Turns in one plane each, and the order they were made in; the first pair answered:
z_282:
[-0.26  0.91 -0.48  0.36 -0.27  1.04 -0.54 -0.09  0.37  0.42  1.21  0.23
 -0.30 -0.76 -1.31  0.74 -0.17 -0.23  0.08  0.17 -0.86  0.10  1.01  0.32] |-> [-0.05  0.99 -0.54  0.20  0.14  0.77 -0.61 -0.03  0.34  0.56  1.08  0.23
 -0.49 -0.82 -1.29  0.34 -0.25 -0.44  0.20  0.22 -0.80  0.36  1.06  0.31]
[ 2.12  0.99 -0.28 -1.45  1.42 -0.20  0.07  0.90  0.75  0.85 -1.18 -0.49
  0.70  1.00  0.48  0.46  1.10  1.44 -1.00  0.23  0.19  0.71  0.08 -0.84] |-> [ 1.93  0.91 -0.33 -1.35  1.68 -0.27  0.32  1.26  0.42  0.75 -1.36 -0.57
  1.00  0.89  0.71  0.60  1.11  1.57 -1.32  0.32  0.26  0.64  0.06 -0.45]
[ 0.54  0.27 -0.06  0.80  0.67 -1.73  0.78  1.09 -0.72  0.80 -0.34 -0.99
  0.36 -0.67  0.39  1.93 -0.70 -0.82 -0.83  0.25  0.36 -0.77  0.74  0.92] |-> [-0.47  0.76 -0.19  1.00 -1.08 -0.13  1.60  0.94 -0.94 -0.66  0.13 -0.52
  0.86  0.05 -0.29  2.40 -0.11  0.61 -1.03  0.10 -0.16 -0.39  0.33  0.61]
z_131:
[-0.40 -1.12  0.60 -0.02  0.05 -1.07  0.39 -0.64 -0.28  0.73 -0.28  0.67
  0.33  0.48  0.80 -0.78  0.21 -0.97 -0.06 -0.01  1.48 -0.10 -0.79  0.10] |-> [-0.51 -1.11  0.75 -0.08  0.38 -1.23 -0.12  0.20 -0.43  1.12  0.12 -0.28
  0.16 -0.83  0.67 -0.21 -0.45 -1.28 -0.21 -0.11  0.74 -0.64 -0.40  1.05]
[-0.47 -0.55  1.55  0.97  0.81 -2.38  0.63 -0.82 -0.48  0.74  0.21  1.10
 -0.40 -1.02  1.44 -0.15  0.35 -1.52 -0.04  0.48  1.37 -1.01  0.03  0.12] |-> [-0.62 -0.65  1.29  1.01  0.41 -2.44 -0.19 -0.95 -0.83  0.79  0.34  1.01
 -1.08 -1.61  0.92 -0.40 -0.25 -1.78  0.29  0.39  1.03 -0.97  0.37  0.25]
[-1.41 -2.34  0.72  0.69 -2.50 -0.28  1.36 -2.10 -0.65  0.17  0.98  2.09
 -0.90  1.87  1.70 -2.46 -1.27 -1.21 -0.04 -0.51  2.70 -0.50 -0.07  0.69] |-> [-1.73 -2.10  1.50  0.60 -0.92 -1.34  2.05 -0.31 -1.16  1.29  0.62  0.73
  1.48  0.26  3.29 -1.06 -1.21 -0.73 -1.25 -0.15  1.77 -1.36 -0.64  2.83]
z_213:
[-0.14  0.89  0.29  0.08 -1.96  0.97 -0.16  0.09  0.76 -0.66  1.39 -0.10
 -3.84 -1.52 -1.46 -0.08 -2.13 -0.53  1.09 -0.39 -1.63 -0.86  2.25 -0.51] |-> [ 1.69  2.78 -0.19 -1.19 -0.29  1.50  0.72  0.61  1.27 -0.62  0.03 -0.68
 -1.80  0.56 -1.33  1.16  0.85  2.45  0.43  0.82 -1.24 -0.23  1.49 -2.17]
[ 1.07  1.39 -0.24 -1.17  0.71  0.59 -0.78  0.95  0.52  0.12 -0.44 -0.32
  0.07  0.16 -0.26  0.98  0.80  1.56  0.48  0.51 -0.17  0.27  0.48 -1.27] |-> [ 0.59 -0.51  0.15 -0.77 -0.02 -0.43 -0.85 -0.38  0.37  0.67 -0.38  0.75
 -1.55  0.30  0.19 -1.25 -0.65 -0.79  1.25  0.12  1.37  0.01  0.35 -1.36]
[ 1.64  1.77 -0.17 -0.24  0.94 -0.96 -0.70  0.58  1.44  1.67 -0.17 -3.09
 -2.81 -0.69 -1.90 -0.71 -2.18 -3.75  1.99  0.89  1.44 -2.33  0.80 -1.34] |-> [ 1.38  3.60 -0.46 -0.33  1.41 -0.04 -0.90  2.08  1.08  1.00  0.07 -4.18
 -1.64 -1.22 -2.70  1.13 -1.53 -1.69  1.42  1.00 -0.04 -2.17  1.30 -0.94]
z_914:
[ 2.76  2.57 -0.99 -1.74  3.45 -0.41  1.45  2.57  1.79  0.49 -1.03 -1.71
  3.11 -0.20  0.35  2.27  1.76  3.37 -1.21  1.77  0.25 -0.13  0.28 -1.46] |-> [ 1.25 -0.46 -0.22  0.09  2.97 -2.86 -0.46  2.63  1.12  2.48  0.71 -1.89
  0.19 -4.78  0.62  0.41 -2.73 -2.57 -0.20  0.16 -0.36 -1.08  1.70  1.75]
[-1.36  0.33 -1.55  1.59 -0.51 -1.54 -2.23 -0.24 -1.81  0.65  0.04  2.56
 -0.37 -0.98  0.85 -1.23 -1.62 -0.73  3.19 -2.69 -0.15 -0.85 -0.69  0.55] |-> [-0.84  1.05 -1.69  0.97 -0.43 -0.44 -0.75 -0.52 -1.64 -0.70 -0.88  3.06
  1.05  1.68  1.49 -0.70  0.67  1.90  2.60 -2.03  0.75 -0.51 -1.94 -1.15]
[ 1.36  1.66 -0.78  1.25  0.30 -0.78 -2.29  1.82 -0.25  0.05  0.26 -0.54
  0.27  0.81 -1.72  0.64  0.44 -0.16  0.11 -0.17 -1.11  0.34  0.95 -1.66] |-> [ 0.07 -0.85  0.17  2.11 -0.47 -1.66 -1.71  0.98 -1.08  0.18  0.58  0.62
 -0.30  0.21 -0.35 -0.92 -1.05 -2.68  0.22 -0.77  0.11 -0.12  0.39 -0.31]
Then:
Between the rows of a pair lie two turns.
[ 0.44 -0.07  0.58  0.00  1.91 -0.36  0.80  0.36 -0.20  1.78  1.31 -0.31
  1.16 -1.51  0.79  0.06  0.18 -0.71 -1.85  0.39 -0.27 -0.65 -0.44  1.36] |-> [ 0.90  0.72  0.35 -0.04  2.11  0.33  0.95  0.40 -0.31  1.50  1.25 -0.40
  1.61 -0.99  0.64  0.51  0.96  0.36 -2.15  0.64 -0.38 -0.31 -0.46  0.79]
z_914 z_914
[ 0.72 -0.22  0.27 -0.42  0.71 -1.28 -0.28  0.58 -0.08  0.75 -1.22  0.96
 -0.24 -1.65  1.76 -1.16 -0.26 -1.21 -0.40  1.45  0.54  0.54 -0.59 -0.11] |-> [ 0.38  1.22 -0.38 -0.19  0.23 -0.32 -0.90  1.69 -0.02  0.41 -0.32  0.33
 -0.49 -2.78  0.76  0.19 -0.27 -0.22 -0.49  1.58 -1.29  0.57  0.32  0.49]
z_131 z_213
[-1.70 -2.90  1.19  1.14 -0.28 -1.05  0.89 -1.36 -1.77 -0.50  1.44  0.75
 -0.31  0.16  2.31 -1.05 -2.20 -2.48  0.07 -1.18  1.56 -1.21  0.32  2.31] |-> [ 0.99  2.47 -1.21 -0.43  1.90  0.48 -1.85  1.66 -0.05 -0.26  1.21 -2.63
 -0.50 -0.75 -0.93  2.53 -0.39  1.22  0.19  0.08 -1.85 -0.67  3.47  1.39]
z_914 z_914
[-0.46  0.00 -0.26  0.27 -0.75  0.68  0.55 -0.57  0.18 -0.86 -2.02  0.36
  0.20  1.89 -0.07 -0.48  1.77  1.01  0.49  0.46 -0.03  0.37  0.14 -0.94] |-> [-0.50 -1.36  0.43  0.35  0.38 -1.35  0.48 -0.47 -0.17  0.45 -2.17 -0.05
  0.35  1.10  1.22 -0.95  1.20 -0.40  0.04  0.35  0.57 -0.14 -0.50  0.01]
z_131 z_213
[-0.79  1.27  0.01 -0.01 -1.12  0.31  0.27  1.55 -0.49  0.39  0.51 -1.94
  1.34 -2.00  0.01  1.83 -0.57  0.32 -0.56 -0.26 -2.43 -1.42  0.77  3.45] |-> [ 2.15  2.05 -0.87 -1.57  1.74 -1.66 -1.16  1.42  1.29  2.23 -1.01 -2.55
 -0.58 -0.90 -0.11  0.76  0.19 -0.32  0.35  0.42 -0.92 -0.74  1.39  0.77]
z_213 z_914
